Look-ups in named tables: a row name and a column name give one cell, copied from the table.

pak =
,baren,bitumis,vitide,mudamen,nifof
zud,6.19,7.33,6.13,5.88,4.41
vemak,5.37,3.85,6.60,6.61,4.16
milinu,5.35,3.30,6.32,3.15,4.70
fer,2.82,6.81,4.46,4.50,6.83
rovumad,6.51,3.50,6.84,6.43,4.63
mekalo,4.41,2.72,3.82,6.76,3.38
banum,5.62,5.32,7.95,4.56,4.34
vit,3.19,6.75,4.42,5.70,3.09
fen,2.16,4.25,5.39,6.29,5.68
ves,6.26,5.48,3.28,4.07,5.20
gela,5.37,3.28,6.32,3.16,4.72
ketu,3.93,6.33,3.33,4.67,7.07

mekalo, nifof => 3.38
vit, mudamen => 5.70
ves, vitide => 3.28
milinu, bitumis => 3.30
ketu, mudamen => 4.67
ves, bitumis => 5.48
mekalo, mudamen => 6.76
Which row has the largest mudamen? mekalo

Table tosot
,letulad,larasev,zim,lim,lam,darim,topim,lato
teba,95,46,72,131,50,89,38,37
mus,54,33,192,66,75,76,108,86
fon,201,115,123,74,38,79,177,111
pelu,54,79,30,97,56,85,113,97
guzumig,40,89,22,37,82,97,177,80
repufa,75,44,51,94,123,52,68,101

What is the larasev of guzumig in tosot? 89
What is the lim of teba in tosot? 131
What is the darim of teba in tosot? 89
What is the lim of mus in tosot? 66
What is the lim of guzumig in tosot? 37
What is the topim of repufa in tosot? 68

lep =
         sumiri  zab  mar  pote  gusadon
pato        128  188  181    94       70
dobu         68  170   58   154      202
taduved     124   88   85   190      157
pofor       102  189  103    70      124
gofid        81   97   45    50       48
mirona      125  122  216   199      165
vas         152  192  116    54      208
kirur       128  109  179    91      142
gokin       126   70  132   146      117
vove         44  212  106   159      117
deraras     166  147  176   148      217
tukazov     180   98  164   197      181
sono        180   82   62    54      114
vomug       197  147  176    77       89

dobu, gusadon: 202
dobu, mar: 58
pato, pote: 94
taduved, zab: 88
pofor, mar: 103
deraras, mar: 176
pato, zab: 188
vove, pote: 159
vas, gusadon: 208
kirur, mar: 179
vove, gusadon: 117
taduved, sumiri: 124
taduved, gusadon: 157
deraras, zab: 147

Table kosa
	nukeze	dad	rumupa	zot	dovi	sog	zovedet	toven
fafugu	126	174	130	80	139	123	126	133
beb	135	103	113	159	117	114	130	103
mulug	116	57	113	185	151	82	122	130
sugoz	81	92	100	199	118	167	136	93
siregu	121	154	131	89	94	85	110	155
vuvel	146	159	131	93	123	131	117	106
los	90	148	110	109	92	117	110	138
tudama	149	170	142	143	135	147	104	158
pirobuf	116	139	140	118	123	125	118	109

What is the toven of mulug in kosa? 130
What is the sog of los in kosa? 117
What is the zovedet of los in kosa? 110
What is the zovedet of fafugu in kosa? 126
What is the zot of siregu in kosa? 89
What is the sog of vuvel in kosa? 131
What is the sog of siregu in kosa? 85
What is the zovedet of siregu in kosa? 110
What is the toven of tudama in kosa? 158
What is the zovedet of beb in kosa? 130

Table kitok
          dod  ketinop  dasogu
vozoteg  5912     6937    7308
bupoze   1251     2705    1829
dozenu   5629     2842    6964
nuv      5700     4869    6854
nare     7718     3257    1384
leb       777     7356    4110
vurato   5978     7340     449
nak      2085     7100    6556
giradil  1351     7445    5934
koba     1193     1508    6229
doz      1117      360    1992

What is the dod of giradil in kitok? 1351
What is the dod of vozoteg in kitok? 5912
What is the dod of nare in kitok? 7718
What is the dasogu of giradil in kitok? 5934
What is the ketinop of dozenu in kitok? 2842
What is the dasogu of vozoteg in kitok? 7308
What is the ketinop of bupoze in kitok? 2705
What is the dasogu of leb in kitok? 4110

fod
         vumab  mir  vutopem
fumanu       3  139      133
vuv        140  193      108
kasuzur    132  114      106
lofu        83  134      117
tefima     168  113      107
ligito     112  114      114
zod        123  118      125
fadi       112  125      125

fadi, mir => 125
ligito, vutopem => 114
zod, vumab => 123
vuv, mir => 193
fumanu, vumab => 3
lofu, vumab => 83
vuv, vumab => 140
tefima, vutopem => 107
vuv, vutopem => 108
lofu, vutopem => 117
tefima, mir => 113
ligito, vumab => 112
zod, vutopem => 125
fumanu, mir => 139
lofu, mir => 134
kasuzur, vumab => 132
ligito, mir => 114
kasuzur, mir => 114
kasuzur, vutopem => 106
zod, mir => 118
Which row has the largest vumab? tefima

gelot:
fields: dunel, mobina, daz, lutu, puromuv, rilidup, bizu, kenosi, relu
zud: [4.4, 5.0, 5.1, 4.2, 5.3, 3.7, 4.9, 4.7, 7.5]
pilun: [5.6, 4.1, 2.5, 4.1, 4.2, 1.1, 5.0, 3.8, 2.6]
sesuroz: [4.1, 3.8, 4.7, 4.6, 3.9, 5.5, 3.9, 4.0, 3.8]
did: [4.0, 4.2, 4.2, 3.9, 3.9, 5.1, 3.9, 4.6, 4.1]
zufiz: [4.6, 4.1, 4.7, 4.6, 4.7, 4.1, 4.9, 4.6, 7.7]
pazupit: [3.0, 4.0, 4.1, 6.0, 3.3, 6.9, 3.7, 2.9, 0.2]
kelanip: [4.7, 4.2, 4.4, 4.2, 4.8, 3.0, 5.2, 4.8, 7.4]
refa: [4.0, 3.9, 4.5, 3.7, 4.0, 4.4, 4.4, 4.9, 5.6]

mobina of sesuroz: 3.8
bizu of did: 3.9
lutu of pilun: 4.1
relu of zufiz: 7.7
mobina of pazupit: 4.0
dunel of sesuroz: 4.1
lutu of zud: 4.2
mobina of zud: 5.0
daz of sesuroz: 4.7
mobina of zufiz: 4.1
bizu of kelanip: 5.2
dunel of pilun: 5.6
mobina of kelanip: 4.2
kenosi of zud: 4.7
rilidup of pazupit: 6.9
Which row has the largest puromuv? zud

peta:
|  | bon | tevis | lepi | vaso | veseviv | pemugim | vom | vob | fovenu | vinog |
|---|---|---|---|---|---|---|---|---|---|---|
| lalegit | 131 | 99 | 125 | 52 | 188 | 85 | 92 | 156 | 97 | 173 |
| nokarin | 97 | 104 | 114 | 200 | 148 | 193 | 181 | 166 | 105 | 160 |
| tet | 85 | 107 | 122 | 201 | 133 | 201 | 185 | 173 | 95 | 159 |
| gaf | 95 | 122 | 129 | 209 | 127 | 203 | 188 | 168 | 109 | 153 |
| zub | 74 | 122 | 142 | 197 | 98 | 214 | 189 | 185 | 82 | 152 |
| suv | 159 | 213 | 202 | 154 | 71 | 167 | 158 | 145 | 174 | 113 |
| tas | 182 | 180 | 151 | 203 | 143 | 165 | 171 | 120 | 206 | 125 |
| rop | 192 | 207 | 195 | 99 | 111 | 113 | 118 | 129 | 189 | 118 |
| robeke | 165 | 171 | 174 | 79 | 130 | 105 | 109 | 142 | 151 | 137 |
| zakep | 159 | 120 | 101 | 217 | 197 | 163 | 174 | 124 | 178 | 152 |
| kadu | 186 | 144 | 109 | 230 | 196 | 162 | 179 | 108 | 215 | 140 |

What is the vom of nokarin in peta? 181
What is the veseviv of nokarin in peta? 148
What is the vob of tas in peta? 120
What is the vaso of gaf in peta? 209
What is the bon of suv in peta? 159
What is the veseviv of rop in peta? 111
What is the lepi of tas in peta? 151
What is the veseviv of gaf in peta? 127
What is the bon of nokarin in peta? 97
What is the pemugim of kadu in peta? 162
What is the bon of rop in peta? 192
What is the vob of rop in peta? 129
What is the vinog of kadu in peta? 140
What is the vaso of robeke in peta? 79
What is the vom of robeke in peta? 109

dofop:
	ruzifit	viten	fakat	kek	pegekad	palor	varof	dur
dud	0.54	0.52	0.51	0.69	0.44	0.65	0.66	0.55
mub	0.61	0.54	0.56	0.62	0.73	0.63	0.76	0.47
tok	0.57	0.65	0.56	0.57	0.65	0.74	0.48	0.65
bulelu	0.65	0.57	0.39	0.65	0.50	0.74	0.33	0.50
dapeg	0.66	0.66	0.73	0.45	0.69	0.76	0.29	0.66
libiral	0.45	0.47	0.89	0.69	0.82	0.46	0.73	0.48
lar	0.55	0.67	0.57	0.59	0.62	0.56	0.85	0.62
vinev	0.38	0.50	0.57	0.60	0.51	0.32	0.52	0.68
sok	0.41	0.33	0.52	0.42	0.55	0.67	0.57	0.50
tegaf	0.49	0.61	0.51	0.71	0.68	0.69	0.56	0.73
zofo	0.80	0.68	0.63	0.59	0.81	0.50	0.47	0.60
pog	0.84	0.79	0.87	0.73	0.22	0.64	0.58	0.62

dur of sok: 0.50
dur of lar: 0.62
dur of pog: 0.62
varof of zofo: 0.47
dur of tok: 0.65
pegekad of zofo: 0.81
palor of tok: 0.74
kek of bulelu: 0.65
palor of vinev: 0.32

Table zop
|  | nipepi | gidap |
|---|---|---|
| vop | -8.68 | 8.44 |
| lupez | 0.91 | -0.14 |
| vokef | -5.91 | 6.36 |
| bom | 3.65 | -1.98 |
| vikate | 4.97 | -3.91 |
| libemur | 3.15 | -2.41 |
| purol | 1.86 | -1.04 |
| potino | -5.00 | 5.02 |
| pogeka | 9.73 | -7.69 |
| rupuze | -4.03 | 8.20 |
| gubu | -3.56 | 4.99 |

nipepi of lupez is 0.91
nipepi of pogeka is 9.73
gidap of purol is -1.04
nipepi of rupuze is -4.03
gidap of pogeka is -7.69
gidap of libemur is -2.41
nipepi of vokef is -5.91
nipepi of bom is 3.65
gidap of rupuze is 8.20
nipepi of libemur is 3.15
nipepi of vikate is 4.97
nipepi of gubu is -3.56
gidap of bom is -1.98
nipepi of potino is -5.00
gidap of gubu is 4.99

